Each path below is one point turned by a fixed rotation once a step. After each direction that follows a path, write how fast that rotation turns it, in degrees a step (0 if it stays still).
Each turn is a multiple of 5 degrees from 10 to 175, or 0.
Each row of a path follows its step; steps can be skipped.
path 1
step 3: [  1   4   6  23   5 -12   4  -6   9 -26  21 -13   0  21   0   4   3 -25
   6  -6  18  -4 -14 -17 -16  33  16 -19  -6   5   5  -5  -2   0 -19  18
   4  39   9]
step 5: [  5   5 -10   8   1 -10   9  -7 -15  -7  33  -3 -22   1   5  10 -28   1
 -11 -25 -11 -26 -20   5   4  -7   5  10 -15   7   1   1  14  -5 -45  -5
  24  -3   1]
step 7: [-25  18  -1  22  30 -18   4  20 -18   1   6 -30  -8  -9 -14 -11  -4   6
   5   4 -14 -40 -12   3  -4  13  10  -1   2 -23 -11  -7 -19 -12   1  12
   6  -3  19]
step 8: [ 14  10 -13  17   2  -4 -18 -15  -2 -21  -2 -14   1  11   4  -6 -18  18
  19 -22  10  -5 -26 -24  -8  12 -25   0  -6 -18  14  -8  22   5 -26   1
   0  22  24]
step 10: [ -1  29 -15   5 -20 -11  20 -10 -20  -7   2 -25  -1 -23   6 -15  -4  -9
  10 -25 -35  -8  10  -3   2  12   7  -2   1  -9 -19  -7  14 -23 -24  -3
  12  -5   6]
step 11: [ 16 -11   4  -2  15 -10   5  17  -4 -17  10  -8  -3  -8   2  -2   2 -11
   0 -14  17 -40 -36  -5  -7  10  -8  12 -10  13  17   6  28 -20 -11 -15
  28  -8   8]
step 12: [ 10  12  -3  17  12  10  12   5 -12   2  -2 -17  14  -9 -20  31   2  11
  11   4 -10 -10  -2   2 -27  26 -19 -14  12 -23   1 -19 -13   5  -9  12
  40  -9   7]
step 14: [  5   3 -17  22   7 -10  10   0  -4 -23  18   6   3  19  25 -16   2 -10
  18  -6  11  -1 -12 -24 -10   5 -17 -40  18  -7  15 -10  21 -14  -5  -3
  20   3  19]
Speeds:
[-7  1  4  2  8 -7 -1  5 -2  1 12  7 -5  8 -2  0  2  1 -9  3  2 -6 -2  0
 -2 -1  8  0 -1  6 -2  4 -3 -5 -3  8  4  2 -5]
170
[ -3  -2   5  -5  -5   3  -3   7  -1  -6  -5   0   4  -3 -10   3  -1   0
   5   6   3  -7  -4   1   8  -2   2   4  -6  -9  -2   1   1   0   4   6
  12  -1  -2]
70
[-12  -1   2   4  -2   4  -8   0   6  -4   4  -7  -1   9   2   0  -7   5
   1   7   3   4   3  -2   0   7  -5  -6   4  -5  -4   8   5  -2   2   1
  -4   1   5]
65
[  1   1  -4   5  -5  -2  -8   5 -11  -7  -2  -4   0   7   8  -3  -3   5
  -6  -4  -1  -3   0  -1   7 -10  -4   3  -6   1   4   1  -2  -6   0  -7
  -1  -1  -2]
125
[ -1 -12  -2   4   2  -6  -5   5  -5  -1  -1  -1  -3  -5   2  -1   7  -3
   4   8   3   3  -1  -7  -6  -2   2  -4   9   2   7   1   5   4   7  -4
   5  -3  -6]
140
path 2
step 1: [-11  25  29 -19   8  -5  -8  16  43  -4 -13   3  -3  15  -9  11  19  16
   5 -11  20  -8 -13  -5  -1  22   9  13 -12 -15  -7  -4  -4  -6  -9  -3
 -18  10  16]
step 2: [ 11  -3  -3 -14   3 -26 -11   3  18 -18 -23 -10  34  -9   2  -2  -2  -6
  -5 -23   4   0 -10 -24  -4  25   8 -31   3  16 -12   5   4  18   7   4
  -7  26   9]
step 3: [-22   1  32  -4   9 -18   6 -18  10   1  17  -5  21  -2  20   9  25  -8
   6   5   5  -1  14 -34 -12  25  19   3  11 -20   9  -7  -5   8  -3  16
 -12   0  -8]
step 4: [ 17  29  24  -9  18 -22 -15  -7  20  -9 -19  12   3 -20   6   4  29  -6
   6   0   1 -12  -4   1  13  14   9  14 -30  -3 -11   4  28  13   3  -9
   3  14   3]
step 5: [ 15  16  -2   1 -19 -16  -3   1 -11  -7   9   6  21  -2  -3   8  13  -7
   9 -28   1 -10   7 -51 -24   2   8  -3  -3  10 -11   5   1  29 -14  -2
   4  15  10]
step 6: [ -6  19  15   2  20 -12  -2  -1  26 -11  17  15   5   6   4  25  15  -5
   1  -2 -30  -6  -2 -12  -5  12   1   8  -3 -26 -24 -15 -17  24  -3  22
 -11 -16   6]
step 7: [  6  28  20 -16  12  -1  -3  33   7 -13  -8  15  16  -6  -8  -9   4   6
   1 -17   2 -17 -21 -16   4  12  -9   7 -15 -18 -10  18   5   0  -1  -8
 -21  37  13]
step 13: [ 12  15  11  -5   3  -9 -16   7   6 -15 -17  -9   6   9  -7 -13  16  15
 -11 -44   4 -12 -15 -12  -8  19 -14 -12  19 -10  -5  11   7 -17   2 -10
   2  38   2]
Speeds:
[ -1  -2  -2   9   0   1   3   8  13   9   4   0  -8  -8   1   3   6  -1
  -4   8   3  -4   0   5  -1   5  -1  -1 -10  -5  -1   4  -3   0  -2   0
  -3   3  -3]
130
[ 1  1 -2 12  1  8  3 -2  0 -1 -3 -4 -5  5  3 -5 -4  8 -4 -6 -1  7 -6  6
 -7  9 -5  1  2 -3  8 -3  4  0  0  1  7  2  0]
20
[ -2   3  -7   0   0   1  -4   0  -3  -4   5   0   2  -3   8  -2  -4   1
 -16   4   3   1   4  -5  -7   0   3  -6   3   3   0  -7  -4   9  -5  -2
  -5  -5  -6]
125
[ 5 -2 -8  4 -2  0  1  7 -5 -5 -7 -7 -3  0  1 12  1 -3  6 -1  1  2 -1 -6
  0  1 -4 -5  0 11  0 -1 -1  0 -5 -1 -1 11 -5]
125
[  7  -2   1   4  -9  -6   4 -10  -3  -4  -4  -1  -8  -6   3   1   4  -3
  -1   1   0  -6   6   2  -4  -4   3   8   2  -4  -2  -1   9   0  -9  -8
   1  -2   2]
70
path 3
step 0: [  2  -4  -9  -6  25 -30 -36 -14  -2  -8   6  -3 -16  16  24  -7  14   3
  13   9  13   6 -16   7  17   6 -21  11  -6 -11  22  14  16   6   4   7
   2  27  -8]
step 1: [-22 -43 -26  20  21  -5   5   3  19  20 -11 -20  10  17  -8  -8  -7  -3
  -4  12  -8  -6   1 -29  -3   4 -12  22  -2  14   4  -6  -8  -2 -11 -12
   5  -8   1]
step 3: [ 15   8   4 -13   3  -7  11 -34  -1 -18  12  -1   3  26  16 -12  30   0
   7 -24  -1  10  -8   9  25 -15 -18  20 -15  19  -8  21   9   4  -7  10
  -1   4   1]
step 5: [-16 -22  -8 -19  12  30 -27  -2   5  -6 -17   1   8  -4  14  -5 -18  13
  -8  25  26  10  -7   7  -9 -19  -8  14  -4 -23 -11   5  15  -4  13 -22
  -3   3  -8]
step 6: [-24   7 -29  17  -1  -1  -6 -46   0 -11   3  -7   8  -3  21  -2   8  13
 -10  -1 -22  19  10   4  23   6   1  16   4  21 -15  10   2   4  -5   4
  16  -7  18]
step 7: [ 18  -4  22  15  26 -20   2 -29   7   1   9   2  17  17  -2 -14 -21  12
  -6   4  12 -12 -12 -11   7  30  -7  -3   2  -6  29  16 -11   8 -18   5
  -7  17  -1]
step 9: [-30  -6 -12  12 -11   6  -4   6 -22 -11  -9  -3  15  10  25 -30   7  17
   6  -5 -14 -11  -7 -10  16  -2   4  16  11  13   3  24  11  -4  26 -18
  12 -25  12]
step 14: [  0   8  23  28   0 -11 -15 -11  -8 -24  16 -22  28  19  -7 -11   4   6
   0   9  14  10  11 -22  25   3   3  15  13 -14 -15  18 -11  -4  -6 -19
   5  12 -14]
Speeds:
[ 4  3  5  2  2 -2  4 -6  2 -1 -7 -5  3 -7 -2 -5 -6  0  9 10 -2 -6  2 -7
 -1  2 -5 -8 -1  8  2 -1  0 -3  6 -2 -3 -7  6]
135
[ 1 -1 -4  5 -2  1  1  0  0 -2 -3 -3 -6  0  9 -3  9  3  7 10 -1  4 -5 -2
  0 -6  5  0  9 -9 -2 -7 -2  1  8 -2 -6  5 -3]
70
[13  2  9  2  6  1  1 -5 -9 -3 -2  4  4  0  2 -1  4 -8 -2  5 -4  6  3  6
 10  3  6  2 -1  3  1 -3 -5  2 -6  1 -1  4  0]
95
[-2 -7  5  4 -8  6  1  1  0  0 -3 -7  9  3 -9  7 -2 -2  3  8 -4  3  3  0
 -6  2 -2 -1 -4 -8 -1  4  0  3 -6 -2 -6  2 -9]
115
[  7  -6   1  -2  -4   5  -8  -2   7   6   4   0   5  -1   4  -3  -2  -1
   4   1   0  -3   1   9  -2  -7  -1  -6  -1  -2   4   2   0 -10   3   8
   4  10   5]
140
[ -3  -2  -1   0   0   0  -1  -5   3   0   6  -9   3 -17   5   1  -2  -1
  -4  -7   0  -2   4  -2   2  -2   4   6   0  -1   0   1 -10  -2  -2  -2
 -12   1  -1]
85
[-10   0  -1   0  -1  -6   5  -1  -2   1   2  -2   2   4  -2  -4  -1  -7
   5   3   5  -2   6   0   0   8  -3   5  10   3   7  -2  -8  -4   2   1
   7  10  -4]
55
path 4
step 1: [ -7  -5  17  -5   2 -10   1   3   5  11 -11 -27   8  -4  20 -28  -6   1
  21  -5  -7 -18  -3  15  -3 -15  -7  -3  27  25 -13  25 -21  10  -3  11
 -15   7  14]
step 2: [  6  14  25 -17   0  16 -13  -5 -10 -38  18  -7   0  -7   5  17  -2  30
  24  -4  -4 -18  -1  14   2  -2  -2  17 -18  -3 -18  -1  16  -5 -10   7
   1   5   6]
step 3: [ 19 -13   6  19  27 -18  -9   0  -4   0  10 -29   3 -35  -4   0   6  17
 -18  -9  -4  -8  23  -3   5  16   9   0   1   0  -7   9 -13  11   9 -12
 -21 -11   9]
step 4: [-10  11  -7 -15  15  -8   2  15  18 -19 -10   7 -14  -2  23  19  -3  -3
  19  -2   0  -9  12  -5 -18 -26   9  16 -14  13 -12 -12 -16   0  23 -26
  -2 -16  12]
step 7: [  2 -12  16   4   7 -19  12  23  12 -31  21 -26 -13  12 -23  13  11  -5
  -6  11  -7 -10   1   4  10  12   5   2   1 -15 -26   9  -3  -4   7   5
 -23  -5  12]
step 10: [ 14  -6  -1 -12  -3  11 -28  -3  13 -25   1  -9  30  12  -6 -14  -1  32
  19   3  -1 -12   6   3  20 -12  -8  11 -17   4  -4  -4 -18  26  -2  13
  -6   9   8]
step 12: [ 11  10 -34  -1  11 -17  -2  20  -4 -16 -27 -16 -17  -3  -3  -1  17  17
   5   3  -8 -16   2 -11 -15 -10 -21   5   8  11 -13 -10 -14  -2   9  -5
 -16   5  24]
step 13: [-14   3  15 -30  20   0  -7  -6  16   2  -4  -3   7 -21   9   7   3  -3
 -16  15 -23  -5 -11  12  -8 -28  17   2  -5  20 -36   9  -1  -1 -12   4
   0  14  -5]
Speeds:
[-5  1  8 -6  1  2  5 -3  3 -2  1  6  0  0 -2 17 -4  0  1 -1  0 -2 -7 10
 -5  2  5 -1 -3  4  3 -6 -2 -4 -3 -4  5 -2  0]
160
[ -4   6   2   7   5   0  -3   0  -2 -12   4   1  -3  -2   2   1  -3  -2
   2  -6  -6   9   1   4   4  -5   1  -3   2  -4  -2  -1   4   8  -2   5
   9   7  -9]
125
[ -1  10  -3  -2  -2  -6  -4  -2   0  -2   1  -4  -4   5 -10   4   0   2
   6   9  -5   3   5  -3   6   8  -4   1  -5   2   2  -6   1  -1  -9  -2
  -4   6   4]
145
[-2 -1 13  6 -1  1  0  7 -5 -4 -1  2 13  1  1 -5  3 -3 11 -1  5 -6  4 -1
 -1  7  0 -3  1  1  4 -1 -1 -1 -8  3  2  1  3]
45
path 5
step 2: [-12   2 -30  31 -10 -12   6  16   3   0  -4   3   9 -11 -16 -14 -21 -11
  -9  18   7 -10  13  14   0 -13   7  20   3   9   1  12  19  43   0  -8
  -3  16   4]
step 5: [-22   7 -18  48  11   3 -27 -14   9 -13  16  -6  14  19   6  -7  12 -15
  14 -20 -18 -10  -4  13  -2  -3  -1  -3  -5   2  -8  -3 -19  -7  -1 -17
  13  17  16]
step 6: [ 15  19   3  -6  13   2   6  25 -19  19  -3   4  -8 -13  -3   6   6 -24
 -23  -1  13  12  -9  12 -11   3   1 -25 -16  44  19   7  -7   7   5  -8
 -18   3 -18]
step 7: [  6   7 -19  18   5  -3 -12   0   0  -3  -8   1  -9   1 -18   3 -14  21
 -12  43   7  25  12   6 -16 -14 -12  37   0 -13 -10  -3  18 -10  12   2
   0 -20   7]
step 8: [ -8   2  23   5   0 -16  -9 -21   3  -7  24  21  14   1  18 -21  -7 -12
  -7 -17  14 -25  -3   5   9  18 -37   0  22   7 -14   6  23  -5  -8   9
   5  -4 -14]
step 12: [  0  29 -19  14  35  -3 -12   0 -18 -29   7  -5  10   1   9  -8  -8  12
  -1  -6  17  14 -28 -10 -17 -18   8   7   7  -8   5 -19  28 -16  -1 -11
  -1  -4   2]
step 13: [-10 -30   1   6  -8   6   3  -5  17 -10   9  -3   8  12  10   7  22 -30
 -21  -9  16   9  -2  42  -8   4 -22   0  -7  18  -3   6   7   7   6  12
  -2 -24 -21]
step 14: [ -5  28  22  29   1  -8   1  17   1  11  -3   0   3  19 -18   7  -4  14
  21  33  -8  -7  36  -2  -2  15   0  -1  15  11  15  28  -1  -8   1 -14
  -6  -1 -11]
Speeds:
[ 2  0 -1 -5 -2 -3  0  2 -3  2 -3 -1 -5  3  2  3 -2  4  4  0  0  0  1 -3
 14 -5 -3 -8 -6 13  3  9  5 -1  1  3  5 -6 -6]
145
[ 0 11  9 -5  4 -4 -2 -8  3 -2  1  0 -3 -5 -4  2  7 -7  2 -3  6 -2  1 -5
 -5 -3  2  2  4  8  0 -4  2 -3 -7  2 12  3 -3]
160
[ -1  -3  -3  -3  -1   2 -11  -1   3   4   5   5   1  -1  -1 -12   4   6
   9 -10   5   1   4   7  -3   0  -1   6  -7   4  -1   2  -3   5  -3   5
   0  -4   1]
140
[  2  -1  -5   0   1   8  -6   4   5  -1   3  -4   5  -1   0   4  -5   2
  -4  -1   9  -1 -12  -1   2  -4   5  -6   1   5  -1  -3  -1  10 -11  -6
  -2   4  -4]
110
[  2   1   1  -7   4   4  -1  -4   2   6  -3  -6   4   1   9   0  -3  -4
   9   6  -2 -13   5  -3  -3   1   0  -3  -6   0  -4  -7   2   7   5  -4
   1  -4   6]
60
[ -8  -2 -10   6  -4   1   4 -13   5   0   0  -2  -3  -7   3   3  -2  -5
   0   5   2   3   0   3   3  -5  -4   2  -4  -6  -6   4  -3   6   1   2
   9  -1  -6]
130
